Every row has a hidden score. In each pair, how much higher is the second row's than the first's? 20 means about the same, 40 much higher and 0 much lower. The score is a weighted sum of the row's numbers plus the product of two more (or one squared), each taken from its middle value.
[-0.79 -1.06 -1.28 -0.50  0.03 -0.42  0.03  0.64  0.43 -0.79  0.30 -0.03]
[-1.40 -1.27  0.30  0.55 -1.08 -1.21  1.02  0.79 -0.44  0.94  0.68 -0.70] 22
[-0.24  0.05 -0.98 -0.92 -0.87 -0.05  0.46 -0.68 -2.13  0.06 -0.89  0.56]
[-0.69  0.03 -0.75 -0.86 -0.98 -0.23  0.76  0.54 -0.06 -0.39  0.21  0.20] 28
[ 0.76  0.86  0.23  0.05 -0.46  0.71 -0.38 -0.31  0.45  0.09 -0.06  0.69]
[ 0.30 -1.87  0.97 -2.07 -2.40 -0.80 -0.38 -2.14 -1.36  0.69  0.47  1.31] 31
[-0.10  0.75  0.32 -0.07  0.59  0.16 -0.09 -0.12  0.49 -0.05  0.64  0.56]
[ 0.01 -0.16  0.47  0.98  0.50  1.03 -0.94  0.62  0.54 -0.83  0.56  2.60] 23
[-0.41 -0.57 -1.22 -1.52 -0.13 -0.18  0.42 -0.29  0.16 -0.81  0.83 -0.37]
[-0.78 -0.85 -0.47 -1.18 -0.89  0.01  0.91  0.26 -0.33  0.61 -0.23  0.75] 26
[ 1.19  0.11  0.30  0.42  2.48  1.03  0.95 -0.88 -1.23 -1.02 -1.92 -0.53]
[-0.68  0.07 -0.54 -0.69 -1.10 -0.35  0.75  0.25  0.40 -0.30 -0.01  0.27] 29
[-1.06  0.38  0.34  0.88  1.22  0.05 -0.34  1.17  0.66 -0.93  0.02 -0.60]
[ 1.74  0.85  1.10  1.48  0.84  0.65 -0.29 -0.83  0.05 -0.72 -0.49 -0.47] 17
[-1.00 -0.68  0.52 -0.06  0.69  1.15  0.90  0.69 -0.37 -0.29 -0.67 -0.38]
[-2.86 -0.50  0.42  1.08 -0.23 -1.17 -0.76 -2.29 -3.65  0.41 -0.32 -0.42] 19
[ 0.53  0.67  4.48  2.19 -1.40 -1.84 -1.57  1.61 -0.14  1.20  1.14  3.39]
[ 0.25  0.22 -0.01 -0.16  0.96  0.26  0.20 -0.86  0.15 -0.05 -0.75  0.22] 25
[ 0.35 -1.98 -1.25 -1.11 -1.57 -0.88 -1.20 -0.92  3.33  0.06 -0.66 -0.10]
[ 0.13 -0.39 -1.51 -0.52 -0.90 -0.40 -0.46 -0.33  1.40  0.80  0.56  1.08] 7
[-0.46 -0.58 -1.71  3.32 -0.25 -1.71  2.29  1.66 -0.87  1.63  0.56  0.46]
[ 1.65  1.66  0.80  0.37  0.95 -0.04 -0.23  0.27  0.13 -0.97 -0.56 -0.66] 15
[-0.15 -0.97 -0.19 -0.60 -0.64 -0.95  0.91  0.45  0.18 -0.01 -0.01 -0.83]
[ 2.09  0.92 -0.01  2.18  0.29 -0.15  0.29 -0.62 -1.04 -1.13 -0.49 -0.97] 10
[ 0.12  0.56  0.57 -0.01 -0.40 -1.35 -1.96  0.10 -0.11 -0.27 -0.11  0.29]
[ 0.92  0.15 -0.37 -0.51 -0.70  1.78 -1.09 -1.64 -0.62  0.10  0.36 -0.66] 18
[ 0.03  1.59 -0.13  0.78  0.20 -1.54 -2.40  0.50  0.11 -0.93 -0.55 -0.13]
[ 0.63 -0.51 -0.07  0.01  0.10 -0.10  0.74  1.66  0.76  1.73  2.56  1.81] 34
[-0.43 -0.59 -1.77  1.64 -0.54 -0.40  1.71  1.33 -0.33 -0.52  0.03  0.17]
[ 0.03 -1.11 -0.37 -1.15 -0.15 -0.69  0.45 -1.13  1.10  0.81  1.27  0.92] 14
[ 1.44  1.44  0.85  0.43  1.10 -0.08 -0.64  0.00 -0.31 -0.64 -0.48 -0.27]
[ 1.19  0.77  0.89 -0.88 -0.88  0.22  0.27 -0.50  0.90  0.07  0.39  0.96] 24
[ 1.37  1.71  0.05  0.90 -0.47  0.57 -0.85 -0.21 -0.11 -0.30 -0.02 -0.51]
[ 0.37  0.30 -1.12  1.03  1.19  0.07  0.66  0.17  0.74 -0.42  0.29 -0.51] 31
[ 0.42  2.40  1.37  0.25 -0.71 -0.78 -0.24  0.82  1.70 -0.91 -0.71 -0.83]
[-0.01 -0.84 -1.16 -0.77 -1.04 -0.52 -0.55  0.23  0.99  0.55  0.61  0.67] 20
[ 0.49  0.07 -0.07 -0.28 -0.80 -0.72 -1.71 -1.39 -0.73 -0.76 -0.50  0.93]
[ 1.68  0.97  1.04 -0.72 -0.47 -0.63  0.29 -0.18 -0.30 -0.95  0.24 -0.40] 24
[-0.67 -0.89 -0.11 -0.73 -0.43 -0.76 -1.89 -1.29 -1.14  1.20 -1.55  1.21]
[ 1.41  1.62  0.78  0.59  0.90 -0.12 -0.40 -0.02 -0.37 -0.84 -0.31 -0.62] 23
[-0.45  1.36  0.13  0.74  0.88 -0.14 -0.01  0.38  0.75 -0.16 -0.33 -1.20]
[ 1.16  2.02  0.75 -0.04 -0.49 -0.63 -0.23  0.28 -0.10 -0.74 -0.42  1.33] 18
[-0.65  0.91  0.20  0.85  0.64 -0.26  0.24  0.68  0.32 -0.29 -0.32 -0.97]
[-0.13 -0.33 -0.60 -0.38  0.42  0.00  0.67  0.26  0.25 -0.22 -0.11  0.54] 23
[-0.22 -1.76  1.45 -1.20 -0.59 -2.65 -2.71  0.54  2.96 -0.44 -3.32 -1.88]
[ 0.11  0.26  1.19  0.27  0.19 -0.63  0.43  0.71  0.62 -0.35 -0.48 -1.40] 33
[-0.39 -1.64 -1.01 -1.43 -0.14 -0.67  0.88  0.22  0.03  0.00  0.17 -0.36]
[-1.31 -0.68 -0.58 -1.13  0.09 -1.37 -0.30 -0.37  2.35  2.13 -0.07  0.08] 20
[-0.57  1.47  0.44 -1.92 -0.92 -0.90 -0.42  1.07 -1.51 -1.22 -0.77 -0.65]
[-0.03 -1.15 -0.93 -1.18 -0.28 -0.52  0.81  0.30  0.18 -0.03 -0.43 -0.36] 32
[-0.15  1.06  0.40  0.11  0.10  0.29 -0.45 -0.10  0.54  0.14  0.59  0.68]
[-0.43 -0.59 -0.14 -1.89 -1.64 -0.54  1.46  0.21  0.14 -0.16  0.76  0.29] 31
[ 0.58 -0.43  0.02  0.31 -0.82  0.35 -1.43 -2.35 -1.10 -0.31 -0.87  1.10]
[-0.21 -0.78 -0.92 -0.92 -0.46 -0.67  0.98  0.49  0.93 -0.35 -0.39 -0.62] 30
[-0.56 -0.32 -1.14 -1.22  0.19  0.02  0.25  0.06  0.06 -0.64  0.79 -0.41]
[-1.18  0.46  0.61  0.44 -0.16  0.32  0.86  0.38 -0.06 -0.02  0.35  1.53] 23
[-0.81  0.44 -0.98 -1.15 -0.97 -0.41  0.41  0.42 -0.62 -0.99  0.19  0.51]
[-0.84  0.71  1.58  0.66 -0.06 -0.55  0.73  0.77  0.45 -0.72 -0.95 -2.06] 25
[ 1.56  1.83  0.16  0.75  0.92 -0.31  0.20  0.04 -0.72 -0.81 -0.19 -0.26]
[ 0.90 -0.24 -0.56 -0.39 -0.70  2.03 -0.80 -1.73 -1.04 -0.03  0.09 -0.90] 17
[ 0.44  0.34  0.07 -0.24  0.43 -0.36  0.35  0.68  0.52  1.68  1.48  1.30]
[-0.48 -0.22 -1.11 -0.89 -0.38 -0.10  0.73 -0.15  0.24 -0.34  0.53  0.02] 19
[-1.77 -1.23 -0.88 -0.53 -0.06  0.38  0.88  1.04  1.40  1.50 -0.64 -0.02]
[-0.82 -0.70  0.06 -0.39 -1.13  0.66  1.90  0.42  0.38 -0.08  0.04  0.39] 27
[-0.84  1.00  0.44  0.15  0.44 -0.51 -0.17  0.92  0.40 -0.34 -0.28 -0.82]
[-0.21 -0.27 -0.53  0.18  0.68 -0.59  1.08  0.88 -0.14  1.68  1.66  1.43] 25
[-0.65 -0.27 -0.87 -1.02  0.76 -0.12  0.64  0.40  0.23 -0.15 -0.60 -0.57]
[-0.18 -0.54 -1.31 -1.31 -0.04  0.56  0.96  0.18  1.04  0.37  0.39 -0.52] 22
[-2.24  1.17  0.16  0.18  0.46 -0.87 -1.52 -0.18 -1.48 -1.71 -0.80  0.28]
[ 1.36 -0.36 -0.18 -0.26  0.55  0.18  0.21 -1.47  0.33 -0.48 -1.29 -0.19] 31
[-0.75 -0.65 -0.65 -0.56  0.65  0.96  0.70 -0.04  0.27 -0.26 -0.02 -0.11]
[ 0.55 -0.21  1.09  0.96  1.71  1.29  0.25 -0.61 -0.53 -0.94  0.19  0.19] 16
[ 0.22  0.09 -1.31 -0.46  0.18  0.56  1.06 -0.54  0.91  0.42 -0.11 -1.49]
[-2.04  0.52 -0.60 -2.19 -0.66 -1.23 -0.24  3.91 -0.43  0.78  0.25  0.59] 17
[ 0.02 -0.64 -1.66 -0.75 -1.36 -0.67 -0.20  0.74  0.98  0.77  0.75  0.52]
[ 0.59  0.53  1.08 -0.46 -0.20 -0.12 -0.14  0.42 -0.30  0.17  0.26  2.10] 14
[ 0.01 -0.72  0.49  0.75  1.12  1.46 -0.02 -0.54 -0.64 -1.48  0.54  0.61]
[-0.71 -0.42 -1.02 -1.12 -0.17 -0.20  0.36 -0.30 -0.72 -0.03  0.36  0.01] 19
[-1.27  1.36  0.90  0.43  0.19 -1.43 -1.01  1.32 -0.10 -0.02 -0.63 -0.55]
[ 0.01 -0.75 -0.59 -0.78  0.18 -0.84  0.21 -1.35  1.11  1.13  1.01  0.91] 21
[ 0.01  0.06 -0.02 -0.41 -0.43 -1.04 -2.18  1.22 -0.24 -0.90  0.46  0.76]
[ 0.28 -0.16 -0.33  0.26  0.41 -0.66  0.61  0.67  0.82  1.55  1.46  1.30] 29
[ 0.85  0.07  1.16  1.06  1.79  1.29  0.26 -0.37 -0.23 -0.70 -0.42  0.15]
[ 0.27  0.46  0.36 -0.62  0.17  0.56 -0.09 -0.45  0.75  0.33  0.47  0.90] 20
[-0.32 -0.42 -0.17 -0.57  0.94 -0.22  0.93  0.54  0.45 -0.04  0.18  0.05]
[-1.13  1.61  0.49  0.85  1.10 -0.40  0.72  0.71  1.30 -0.12 -0.85 -1.13] 18
[-0.32 -2.02  0.14 -1.65 -0.76 -1.10  1.33  0.67  0.50  0.71 -0.30 -0.78]
[ 1.89 -0.46 -0.12  0.51  2.04 -0.26  0.55 -1.71 -1.64 -0.99 -1.47 -1.89] 7
[-0.52 -0.14 -0.88 -0.89  0.82  0.36  0.93  0.07  0.03 -0.19 -0.27 -0.44]
[-0.29  2.18  0.69 -0.97 -0.74 -1.08  0.36  0.30 -1.39 -0.58 -0.63  0.47] 13
[ 1.68  1.20  0.48  0.42  0.99 -0.15 -0.38 -0.15  0.14 -0.81 -0.22 -0.51]
[ 1.54  1.44  0.59  0.46  0.89 -0.09 -0.63  0.36 -0.22 -0.89 -0.28 -0.37] 18
[-0.11 -0.92 -1.14 -0.94 -0.43 -0.42  0.70  0.26  0.28 -0.25 -0.11 -0.50]
[-2.09  0.49  0.32 -0.28  0.00 -1.32 -1.51 -0.76 -0.57 -1.13 -0.61 -1.01] 11
[ 0.40  0.92  0.30  1.28  0.54  0.37  0.48 -0.28 -0.70 -0.31 -0.34 -0.63]
[-0.67 -0.25 -1.38 -0.75  0.93  0.80  0.94  0.00  0.19  0.16  0.03 -0.38] 22
[-0.03  0.60  0.81  0.67  0.77 -0.29  0.15  0.35  0.56 -0.38 -0.21 -1.26]
[ 0.70  1.13  0.33 -0.02  0.03  0.58 -0.27 -0.08  0.52  0.18  0.13  0.98] 17
[ 0.02  0.19 -0.13 -0.02  0.39 -0.63  0.44  1.09  0.65  1.68  1.66  1.46]
[ 1.44  1.00 -0.06  1.11  0.32 -1.00 -1.79 -1.12 -0.06 -0.07 -0.76 -0.96] 9
[-0.16 -0.80  1.15  1.44  0.38  0.39  0.76 -0.72  1.09  2.67  0.28  0.83]
[ 2.06  0.62 -1.06  3.16 -1.72 -0.19  0.62 -0.62 -1.50 -0.09  0.39 -1.13] 11
[-0.40  0.66  0.14 -1.47 -1.52 -2.29 -0.31  1.71  1.73 -0.69 -0.11 -0.85]
[ 0.11 -2.42 -0.97 -0.72  0.59 -0.93  1.75 -0.51 -0.79 -0.35 -1.27 -1.89] 17
[-1.33 -3.03 -0.59  0.58  2.71 -0.74  1.15 -3.91 -3.90 -1.57 -3.42 -4.02]
[ 2.21  2.60 -0.02  1.10  0.69  0.43 -0.41 -0.55 -0.05  0.04 -0.50 -1.48] 16
[-0.19  1.53  0.19 -0.29 -0.65 -0.93  0.31  0.12 -0.79 -0.78 -0.41  0.18]
[ 0.48 -1.37  1.56  0.46  2.04  1.70  0.57 -0.69 -0.47  0.08 -0.77  0.51] 20
[-0.41 -0.46 -1.22 -0.93 -0.06  0.52  1.01  0.06  1.45  0.53  0.36 -0.86]
[-0.35 -0.97 -0.60  0.03 -0.32 -0.26  1.22  0.63 -0.65 -0.50 -0.12  0.13] 18
[-1.25  0.27  0.93 -0.54  1.00 -0.78 -0.57  0.01  0.93  1.15 -2.14  0.31]
[ 0.42 -1.58  1.22 -0.58  0.73 -0.80 -1.36 -1.21 -0.42  0.33  0.50 -0.59] 16
[ 1.21  0.52 -0.21 -0.61 -0.80  2.05 -1.21 -1.72 -0.23 -0.24 -0.13 -0.65]
[-1.05  0.94  1.10 -0.10  0.13 -0.65  1.10  0.85  1.38  0.15 -0.70 -1.48] 32
[-0.97 -0.10 -1.15 -0.90 -1.25  0.30  0.61  0.10  0.25 -0.08  0.36  0.05]
[-1.44 -0.99 -0.66 -0.40 -0.32 -0.02  0.34  0.82 -0.13 -0.71  0.85  0.97] 18
[-0.10 -0.72 -1.04 -0.67 -0.21 -0.70  0.98  0.59  0.27 -0.23 -0.21 -0.41]
[-0.23  0.48 -0.22 -0.31 -0.43 -1.20 -2.25  0.09  0.40 -0.13 -0.70  0.07] 10
[ 1.86  1.25  0.72  0.66  1.03 -0.18 -0.26 -0.40 -0.12 -0.68 -0.17 -0.68]
[-0.66  0.85  0.18  0.52  0.70 -0.01  0.06  0.89  0.42 -0.39 -0.29 -0.96] 20
[ 1.23 -0.89  0.55 -0.31 -0.23 -1.57 -2.15 -0.67  1.12 -0.50 -1.08 -1.06]
[ 0.14 -2.49 -0.98 -1.49 -0.73 -1.08  0.67  0.19  2.09 -0.78 -2.26 -1.62] 34
[-0.59  0.25 -0.31 -1.06 -0.81 -0.63  0.61  0.34  0.45 -0.92 -0.06 -0.46]
[ 1.45  0.24 -0.43  0.85 -0.32 -0.40 -1.18 -3.00 -1.08 -0.43 -1.36 -0.04] 11
[ 1.95  1.68  0.54  0.94  1.15  0.04 -0.39 -0.18  0.01 -1.04 -0.33 -0.81]
[-0.64 -0.97 -0.77 -0.97  0.00  0.04  0.10 -0.17 -0.58  0.24  0.72  0.20] 19
[ 1.07  0.96  0.36 -0.13  0.02  0.72 -0.13 -0.41  0.83 -0.03  0.04  1.02]
[-0.23 -0.02  0.21 -0.39 -0.08  0.75 -0.14 -0.82  0.28  0.44  0.57  0.95] 19
[ 0.60  0.39  0.52 -0.16 -0.06 -1.05 -1.98  0.16 -0.28 -0.41 -0.26  0.01]
[-0.36 -0.36 -1.25 -0.59 -0.13 -0.09  0.59  0.53  0.32 -0.30  0.16  0.84] 29
[-1.57  0.29  0.28  1.07  1.35  0.14 -0.58  1.34  0.79 -0.87  0.22 -0.52]
[ 0.74  0.98 -0.01 -0.07  0.12  0.64 -0.28 -0.52  0.92  0.30  0.05  0.91] 18
[-0.20 -1.36 -0.28 -0.73 -0.30 -0.80  1.23  0.27  0.18  0.00  0.11 -0.87]
[ 1.43  0.63  0.77  0.78  0.39 -0.13 -0.22 -1.12 -1.05 -0.37 -0.25 -0.51] 8
[ 0.04  0.31  0.22 -0.24  0.81  0.15  0.14 -0.42  0.40  0.16 -0.36 -0.12]
[-0.78  0.12  0.86  0.42  0.25 -0.43  0.21 -0.10 -0.27  0.16 -0.28 -1.10] 21
[ 1.20 -0.19  0.69  0.16  0.50  0.54  0.64 -1.23 -1.55  0.02 -0.41  0.22]
[-0.49  0.86  0.24  0.08 -0.53  0.48  0.58  1.40  0.53 -0.29  1.04  1.72] 26
[ 2.07 -0.50  0.67  0.26  0.35 -0.44 -0.69 -0.71  1.00 -1.24 -1.51 -1.50]
[-0.05 -1.02 -0.38 -0.59 -0.46 -1.21  0.93  0.47  0.32  0.15 -0.26 -0.73] 27
[-0.09 -0.59 -0.65 -0.58  0.44  0.06  0.83  0.38  0.46 -0.01  0.42  0.41]
[-1.03 -1.27  0.78  1.47  1.85  1.34 -1.48  0.92  0.25 -1.16  0.66  3.44] 18
[-0.60 -0.63 -1.10 -1.11  0.33  0.08  0.04 -0.14 -0.28 -0.64  0.79 -0.22]
[-0.46 -0.47 -0.86 -1.07 -1.39 -0.92 -0.98  1.48  1.24 -0.09  0.78  0.51] 26
[ 0.91  0.44  0.46  0.26  0.07  0.35  0.01 -0.05  0.29 -0.54 -0.27  1.78]
[ 1.49  1.17  1.15  0.65  0.35 -0.47 -0.20 -0.32 -0.30 -0.88 -0.61 -1.11] 16
[ 0.17 -1.42  0.09  0.83 -1.44  1.11 -1.69 -2.20 -1.46  1.49 -0.44 -0.70]
[ 0.99  3.04  0.28  0.71 -0.43 -1.67 -1.05  0.00 -0.80 -1.66 -1.20 -1.36] 12
[-0.43 -0.91 -0.85 -0.28  0.22 -0.02  1.01 -0.11 -0.26  0.21  0.35  0.36]
[ 0.31 -0.68 -1.11 -0.58 -0.85 -0.05 -0.33 -0.26  1.13  0.83  0.61  0.72] 21
[-0.82  0.72 -0.62  1.52  0.58  0.24  0.46  0.33  0.15  0.09 -0.41 -1.19]
[-3.96  0.13 -0.39  0.85 -1.17  0.74  2.22  1.66 -2.92  3.10  1.56  1.80] 23
[-0.84  0.45  0.72 -0.71 -0.75 -0.45  0.53  0.78  0.76 -0.38  0.02  1.10]
[ 0.29 -0.19 -0.41 -0.41 -0.52  1.97 -0.87 -1.68 -1.25 -0.01 -0.21 -0.79] 9
[-0.37 -0.81 -1.40 -1.56  0.34  0.39  1.00  0.50  0.41  0.45 -0.02 -0.92]
[-1.91  0.53  0.16  0.03 -0.07 -0.42 -0.97  0.16 -0.36 -0.49  0.86 -0.55] 13
[-0.16 -0.72 -0.15 -0.44 -0.54 -1.03  1.11  0.43  0.06 -0.01  0.33 -0.79]
[ 1.16 -0.18 -1.49  2.05 -1.16  1.65  0.44 -1.58 -1.54 -0.55 -0.35 -1.29] 16
[-0.75  0.81 -0.80  1.55  1.29 -0.91  0.97  0.11  0.88  0.66 -2.41 -4.20]
[-0.35 -0.37 -0.97 -1.34  0.19  0.48  0.86  0.29  0.51  0.35  0.10 -0.31] 22
[-2.13  1.14  0.12 -0.03  0.32 -0.53 -0.86 -0.76 -0.78 -0.94 -0.68 -0.41]
[-0.13  0.61  0.68  0.66  1.04 -0.17 -0.02  0.51  0.46 -0.69 -0.13 -1.19] 27
[-0.75  1.19  0.99 -0.73 -0.09 -0.41 -0.83  1.05  0.10  0.29  0.36  1.21]
[ 0.09  0.25  0.18  0.17  0.19  0.32  0.24  2.49  0.84 -0.05  1.27 -0.68] 24
[-1.50  1.05  0.40  0.57  0.26 -0.21  0.13  0.89  0.53 -0.29 -0.39 -1.10]
[0.14 0.06 0.55 1.07 0.51 0.06 1.00 0.04 0.87 1.67 1.06 0.98] 24
[-0.66  0.73  0.54  0.46  0.73 -0.27  0.07  0.79  0.50 -0.26 -0.40 -0.98]
[-2.10  0.38  0.29  0.34 -0.02 -0.72 -0.73 -1.43 -2.13 -0.49 -0.67 -0.32] 15
[-0.75 -1.17 -2.15  0.94 -0.70  2.97 -1.04 -2.56 -1.41  1.96  0.16 -0.24]
[ 0.43  0.00 -0.01  0.24  0.51 -0.51  0.65  0.57  0.70  1.56  1.44  1.26] 24
[ 0.31 -0.01 -0.43 -0.36 -0.50 -0.53 -1.58 -1.66 -0.92 -0.35 -0.83  1.16]
[ 0.45  0.63  0.10 -0.05 -0.02  0.41  0.36  0.19  0.06 -1.07 -0.48 -0.47] 27
[ 2.77  2.48  0.42  2.02  0.61  1.55 -0.09 -1.66  0.36  0.09 -1.15 -1.90]
[ 1.89  0.22 -1.16  2.51 -0.82  0.35  2.83 -0.05 -1.15 -1.14 -0.61 -2.05] 30
[-0.05 -0.16 -0.92  0.85 -0.57  1.81 -0.14 -0.94 -1.32 -0.28 -0.25 -0.71]
[ 0.24 -0.35  0.64  1.06  1.13  1.43  0.29 -0.40 -0.69 -1.30  1.06  0.13] 21
[ 0.68 -1.35  1.15 -0.68  0.32  1.36  0.03 -0.26 -0.91  1.03 -0.56  2.68]
[-0.48 -0.70 -0.89 -1.13  0.21  0.87  0.97  0.42  0.42  0.39  0.09 -0.47] 25
[-0.82 -2.16 -0.54 -2.26  0.67  1.46  1.20  0.08 -0.50  1.71 -0.23  0.64]
[ 1.04 -0.39  1.54  0.04  0.76  0.98  1.15 -0.75 -0.22 -0.87  0.54  0.01] 22
[ 0.38 -0.52  0.92  1.33  0.24  0.88  1.09 -0.74  0.78  1.88  0.89  0.97]
[ 0.79 -0.81 -1.56 -0.06 -1.00 -0.80 -0.54 -0.81  1.77  0.51 -0.46 -0.27] 22
[-0.41 -0.38 -1.00 -1.37  0.22  0.21  0.89  0.34  0.31  0.63 -0.05 -0.42]
[-0.80 -1.85  0.08 -0.73  1.83  0.88  0.36  0.32 -0.73  0.06 -0.59  0.68] 18
[ 0.73  0.09  0.14 -0.79 -0.08  1.00  0.78 -0.46 -0.36 -0.29  0.19 -0.90]
[ 1.04 -0.43  0.45 -0.01  0.47 -0.98 -1.41 -0.51 -0.42 -0.33 -0.53 -1.29] 15
[-0.64  0.48  0.45 -0.65 -0.51 -1.61 -2.11  1.15 -0.52 -0.15 -0.82  0.62]
[-0.55 -0.99 -0.70 -1.00  0.77  0.74  0.85  0.13 -0.06  0.32 -0.45 -0.16] 28
[-1.49 -2.44 -0.90 -0.42  0.27  0.28  2.08 -0.64 -0.49  0.46  0.74  0.69]
[ 1.56  0.87  0.57  0.06  0.19  1.02 -0.49 -0.37 -0.14  0.12  0.14 -0.62] 8
[-2.11 -0.03 -0.02  0.11  0.13 -0.31 -0.29  0.15 -1.45  0.09  0.28 -0.93]
[-1.30 -1.19  0.27  0.43  0.76  0.96  1.57  1.68 -0.31  1.04 -0.63  0.25] 23
[ 0.16  1.45  1.49  0.27 -0.33 -1.33 -1.33  0.15  0.03 -0.65 -0.16 -1.67]
[ 1.77  0.98  0.80  0.38  0.53 -0.02 -0.04 -0.12 -0.38 -0.46 -0.16 -0.51] 23
[ 0.01  0.42  0.04 -0.08  0.08  0.20 -0.11 -0.49 -0.48  0.65  0.18  0.68]
[ 0.94 -0.15  0.52 -0.03  0.17 -1.01 -1.89 -0.22 -0.13  0.01 -0.08 -0.51] 19
[ 1.14  1.07  0.13 -0.20 -0.14  0.71 -0.25 -0.51  0.79  0.00  0.20  0.90]
[ 1.83  0.89  0.67  0.65  0.68 -0.02 -0.13 -0.42 -0.45 -0.46 -0.25 -0.84] 20
[ 0.17  0.11 -0.65 -0.53 -0.03 -0.70  0.09 -1.19  1.23  0.74  1.09  0.65]
[ 1.76  1.54  1.06  0.32  0.92  0.58 -0.38 -0.23  0.02 -0.64 -0.11 -0.49] 22
[-0.06 -1.74 -2.27 -0.53 -1.75 -0.88  0.54  0.19  0.24 -1.29 -0.98  0.39]
[-0.07  0.50  0.88  0.60  0.91 -0.17 -0.01  0.27  0.44 -0.32 -0.40 -1.24] 9
[ 0.03 -0.53 -1.37 -0.28 -1.29 -0.40 -0.32 -0.72  0.63  1.23  0.51  1.01]
[ 1.95 -0.28  0.24 -0.21 -0.85  1.87  0.45  2.12  0.83  0.73  1.92  1.80] 19
[ 0.01 -1.56 -2.05 -0.06 -2.00 -0.80  0.43 -0.18  0.35  1.06  0.45  0.65]
[ 0.12 -0.99  0.71  0.87  0.92 -0.53 -2.60 -0.03  0.41 -0.85 -0.01  0.02] 3
[-0.43  1.31  0.50  0.87  0.80 -0.46  0.12  0.75  0.86 -0.73 -0.84 -1.88]
[ 0.34  0.04  0.19  0.45  0.47 -0.45  0.68  0.47  0.68  1.60  1.62  1.28] 24
[ 0.46 -0.61 -0.36  0.32  0.44 -0.71  0.63  0.31  1.00  1.58  1.13  1.10]
[-0.01 -0.38  0.18 -0.64 -0.90 -1.95 -2.37 -0.23 -0.39 -0.37 -0.97  0.06] 8
[-0.05  1.05  0.28 -0.19  0.31  0.47 -0.27 -0.10  0.62  0.06  0.08  0.69]
[-1.31  0.27  0.65  0.68  0.93  0.56 -0.80  0.33 -0.86 -2.88  0.19  0.81] 19
[-0.61 -0.45 -0.23 -0.57 -0.38  1.76 -0.78 -1.02 -0.95 -0.08  0.19 -0.17]
[-2.35  1.21 -0.22 -2.08 -1.08 -1.27 -0.86  2.93 -1.22  0.12  0.35  0.95] 19
[-1.10  1.14  0.93  0.12  0.00 -1.20 -0.25  2.43  0.93  0.67  0.25 -1.28]
[ 1.66  1.61 -0.11  1.06  0.25 -0.42  0.50 -0.37  0.77  1.43  0.98 -0.22] 21
[ 0.98  0.12  0.69 -0.01 -0.01  0.68 -0.37 -0.24  0.60 -0.54 -0.27  1.75]
[ 0.08  0.62 -0.16 -0.06 -0.28  0.76  0.91  0.38 -0.30 -0.56 -0.58 -0.95] 19
[-0.96 -1.60  1.01  3.73 -2.13 -4.30  0.53  3.72 -0.43 -1.02 -0.64 -0.98]
[-0.67  0.95  2.52  0.43 -1.19 -1.18 -3.16  1.22 -1.38  0.57 -0.68  0.40] 38
[-0.20 -1.17 -0.92 -1.57  0.67  0.68  0.27 -0.49 -0.58  0.45  0.17 -0.02]
[-0.58 -0.61 -1.02 -1.25 -0.19  0.84  0.85  0.19  1.02  0.59  0.42 -0.83] 27
